500 stands for zero in the data rows.
Here are some points:
{568, 406, 415, 340, 564, 449, 486, 597, 613, 684, 412, 488, 512, 590, 516, 505, 435, 536, 589, 428, 589}
{484, 513, 451, 420, 472, 616, 519, 547, 569, 527, 375, 658, 645, 408, 441, 601, 464, 529, 489, 537, 556}
{472, 597, 329, 398, 515, 624, 437, 595, 752, 532, 328, 650, 542, 438, 432, 488, 506, 496, 415, 451, 511}
{544, 499, 423, 447, 440, 507, 488, 718, 663, 457, 184, 598, 590, 508, 608, 699, 574, 476, 441, 523, 638}
{695, 493, 526, 413, 619, 575, 561, 612, 554, 492, 352, 494, 641, 548, 489, 615, 545, 572, 594, 511, 493}
{389, 539, 510, 312, 535, 631, 493, 606, 539, 427, 397, 566, 676, 439, 430, 423, 800, 493, 456, 410, 562}
{429, 607, 590, 503, 364, 631, 449, 518, 219, 476, 653, 315, 341, 483, 395, 502, 452, 476, 554, 593, 327}
{530, 541, 555, 593, 419, 596, 497, 478, 591, 459, 356, 503, 572, 486, 616, 398, 628, 500, 423, 500, 366}
{812, 657, 397, 481, 485, 423, 448, 452, 342, 491, 366, 247, 459, 526, 550, 507, 543, 434, 395, 510, 617}
{487, 356, 572, 999, 497, 238, 289, 357, 286, 595, 666, 400, 402, 748, 361, 309, 286, 299, 504, 492, 590}
{248, 568, 878, 359, 278, 582, 248, 262, 177, 452, 841, 90, 410, 797, 376, 403, 616, 583, 575, 673, 284}
{693, 495, 670, 685, 580, 763, 475, 386, 522, 537, 565, 389, 587, 587, 498, 562, 599, 805, 387, 437, 437}
{652, 618, 482, 528, 619, 343, 446, 664, 570, 516, 316, 689, 698, 279, 598, 633, 626, 563, 431, 393, 608}
{853, 463, 357, 472, 688, 382, 393, 590, 611, 557, 281, 492, 712, 602, 585, 431, 457, 372, 525, 476, 684}
{419, 497, 373, 477, 603, 443, 652, 624, 573, 627, 461, 404, 315, 487, 522, 490, 687, 308, 442, 588, 562}
{849, 425, 281, 361, 599, 576, 310, 665, 809, 573, 277, 673, 743, 457, 593, 563, 602, 582, 415, 367, 526}
{590, 499, 563, 642, 434, 643, 510, 553, 426, 576, 552, 434, 575, 577, 545, 471, 547, 643, 531, 425, 527}
{668, 577, 434, 621, 665, 627, 413, 493, 588, 440, 487, 515, 547, 553, 581, 458, 592, 597, 498, 432, 514}
{606, 509, 499, 425, 527, 574, 623, 540, 367, 497, 501, 571, 679, 664, 531, 432, 568, 597, 658, 422, 437}
{461, 458, 703, 561, 454, 626, 546, 365, 471, 675, 429, 295, 524, 348, 417, 453, 476, 611, 480, 527, 432}
{744, 473, 352, 385, 521, 437, 478, 658, 682, 568, 221, 496, 692, 480, 502, 618, 702, 616, 492, 490, 534}
{584, 633, 350, 404, 489, 612, 484, 575, 579, 544, 570, 562, 671, 527, 587, 686, 581, 531, 473, 356, 526}
{619, 521, 553, 595, 445, 638, 411, 631, 664, 464, 410, 554, 621, 270, 454, 414, 598, 453, 456, 550, 579}
{547, 375, 291, 530, 540, 518, 444, 625, 536, 377, 346, 618, 341, 472, 549, 589, 316, 499, 544, 507, 466}
{637, 577, 432, 382, 586, 452, 643, 613, 538, 514, 457, 424, 607, 457, 659, 576, 491, 510, 400, 419, 574}
{387, 468, 673, 731, 521, 397, 489, 239, 352, 463, 766, 411, 342, 535, 437, 468, 487, 477, 551, 408, 575}
{743, 507, 398, 457, 600, 537, 576, 635, 652, 538, 354, 552, 609, 483, 443, 471, 475, 561, 432, 401, 667}
{439, 354, 287, 466, 597, 451, 613, 549, 612, 441, 551, 608, 298, 365, 614, 469, 358, 291, 580, 659, 549}
{656, 546, 223, 402, 589, 474, 501, 576, 714, 368, 321, 503, 644, 522, 479, 588, 461, 421, 393, 361, 616}
16 more points follow, each with its number after it:
{517, 538, 376, 446, 456, 488, 424, 668, 534, 530, 400, 482, 600, 442, 498, 513, 604, 486, 375, 490, 430} 0
{555, 390, 272, 397, 631, 369, 696, 651, 585, 480, 275, 597, 573, 488, 664, 562, 545, 364, 432, 508, 642} 1
{735, 458, 355, 464, 452, 416, 470, 353, 605, 547, 489, 730, 599, 545, 626, 463, 363, 442, 538, 456, 457} 2
{666, 501, 601, 509, 532, 692, 492, 465, 441, 452, 508, 631, 639, 564, 401, 558, 438, 526, 425, 430, 392} 3
{495, 722, 480, 238, 469, 594, 425, 545, 697, 400, 378, 392, 614, 481, 568, 428, 650, 601, 513, 434, 621} 4
{505, 563, 658, 317, 521, 464, 389, 433, 683, 468, 341, 531, 625, 560, 537, 496, 760, 508, 414, 500, 531} 5
{367, 414, 410, 501, 489, 380, 354, 431, 537, 533, 533, 499, 402, 609, 426, 514, 399, 456, 416, 548, 760} 6
{477, 444, 338, 562, 624, 182, 635, 451, 445, 665, 461, 633, 187, 573, 536, 452, 349, 295, 469, 652, 761} 7
{467, 403, 304, 243, 467, 408, 599, 638, 695, 430, 312, 807, 557, 485, 625, 398, 207, 418, 598, 630, 570} 8
{306, 428, 637, 422, 640, 791, 350, 489, 222, 474, 655, 374, 479, 693, 426, 340, 382, 614, 478, 427, 215} 9
{144, 528, 150, 521, 404, 426, 727, 388, 441, 377, 641, 628, 288, 594, 509, 366, 298, 302, 636, 684, 551} 10
{509, 580, 360, 276, 638, 496, 696, 681, 628, 583, 328, 677, 519, 621, 527, 412, 311, 296, 519, 533, 577} 11
{781, 438, 472, 586, 566, 520, 372, 423, 498, 552, 592, 262, 659, 753, 549, 520, 428, 492, 557, 361, 585} 12
{0, 361, 999, 917, 261, 468, 666, 28, 0, 570, 999, 13, 0, 752, 120, 34, 623, 185, 463, 999, 237} 13
{663, 521, 497, 810, 592, 523, 330, 344, 426, 458, 504, 417, 530, 489, 508, 562, 428, 555, 566, 434, 519} 14
{602, 708, 490, 428, 446, 547, 478, 480, 660, 452, 286, 484, 609, 370, 442, 598, 567, 455, 564, 413, 452} 15
Which of these numbered points is nearest to each point below, looking only along the 5 directions in which the first points spread most? Its number follows each.
{79, 241, 316, 522, 580, 381, 671, 449, 356, 344, 610, 777, 283, 672, 636, 406, 182, 219, 625, 584, 638} > 10
{109, 629, 832, 369, 281, 522, 509, 210, 0, 322, 999, 131, 174, 653, 499, 232, 562, 456, 495, 859, 222} > 13
{559, 430, 626, 307, 561, 454, 457, 538, 544, 452, 521, 510, 638, 422, 568, 568, 728, 640, 471, 490, 523} > 5
{526, 483, 285, 755, 344, 267, 507, 558, 303, 390, 544, 394, 369, 484, 451, 561, 200, 310, 341, 430, 582} > 7
{549, 649, 502, 382, 614, 562, 435, 622, 627, 578, 385, 537, 666, 443, 678, 517, 557, 504, 484, 455, 501} > 15
{0, 333, 682, 472, 441, 690, 557, 425, 531, 609, 681, 550, 0, 513, 588, 536, 510, 438, 501, 629, 418} > 10
{683, 458, 648, 671, 444, 652, 328, 379, 455, 553, 595, 344, 541, 425, 510, 421, 554, 482, 494, 312, 403} > 14
{437, 692, 476, 636, 527, 628, 440, 412, 332, 611, 602, 596, 531, 356, 633, 608, 469, 531, 561, 551, 460} > 3
{337, 391, 785, 449, 396, 616, 612, 327, 112, 353, 757, 80, 153, 477, 336, 442, 670, 593, 645, 713, 421} > 9
{109, 528, 597, 529, 583, 815, 479, 477, 370, 463, 608, 500, 182, 528, 250, 446, 605, 502, 699, 401, 334} > 9
{449, 554, 774, 536, 320, 507, 161, 288, 108, 542, 785, 306, 272, 682, 345, 282, 450, 429, 463, 820, 346} > 9
{419, 532, 471, 529, 698, 607, 508, 438, 473, 594, 543, 495, 520, 614, 423, 493, 481, 621, 452, 532, 379} > 3
{549, 503, 332, 383, 529, 626, 583, 615, 706, 489, 270, 601, 475, 356, 552, 387, 393, 490, 398, 443, 604} > 1
{0, 349, 638, 552, 403, 543, 670, 230, 92, 482, 864, 375, 0, 672, 600, 221, 404, 299, 565, 714, 465} > 10
{569, 656, 557, 376, 621, 600, 673, 603, 681, 426, 470, 564, 605, 424, 414, 472, 578, 551, 371, 492, 363} > 15
{485, 416, 445, 711, 524, 328, 539, 551, 571, 393, 510, 247, 338, 606, 559, 555, 416, 329, 468, 484, 474} > 6
{476, 460, 498, 481, 494, 580, 500, 638, 727, 570, 340, 619, 704, 400, 438, 536, 488, 575, 403, 363, 555} > 15
{0, 142, 507, 803, 302, 412, 668, 460, 0, 553, 999, 418, 0, 657, 338, 215, 160, 80, 448, 670, 564} > 10
{730, 558, 739, 340, 448, 286, 159, 262, 324, 423, 430, 140, 447, 694, 464, 529, 573, 552, 319, 717, 365} > 12
{345, 480, 690, 780, 480, 633, 350, 293, 418, 333, 595, 418, 434, 460, 420, 449, 363, 627, 555, 304, 261} > 9
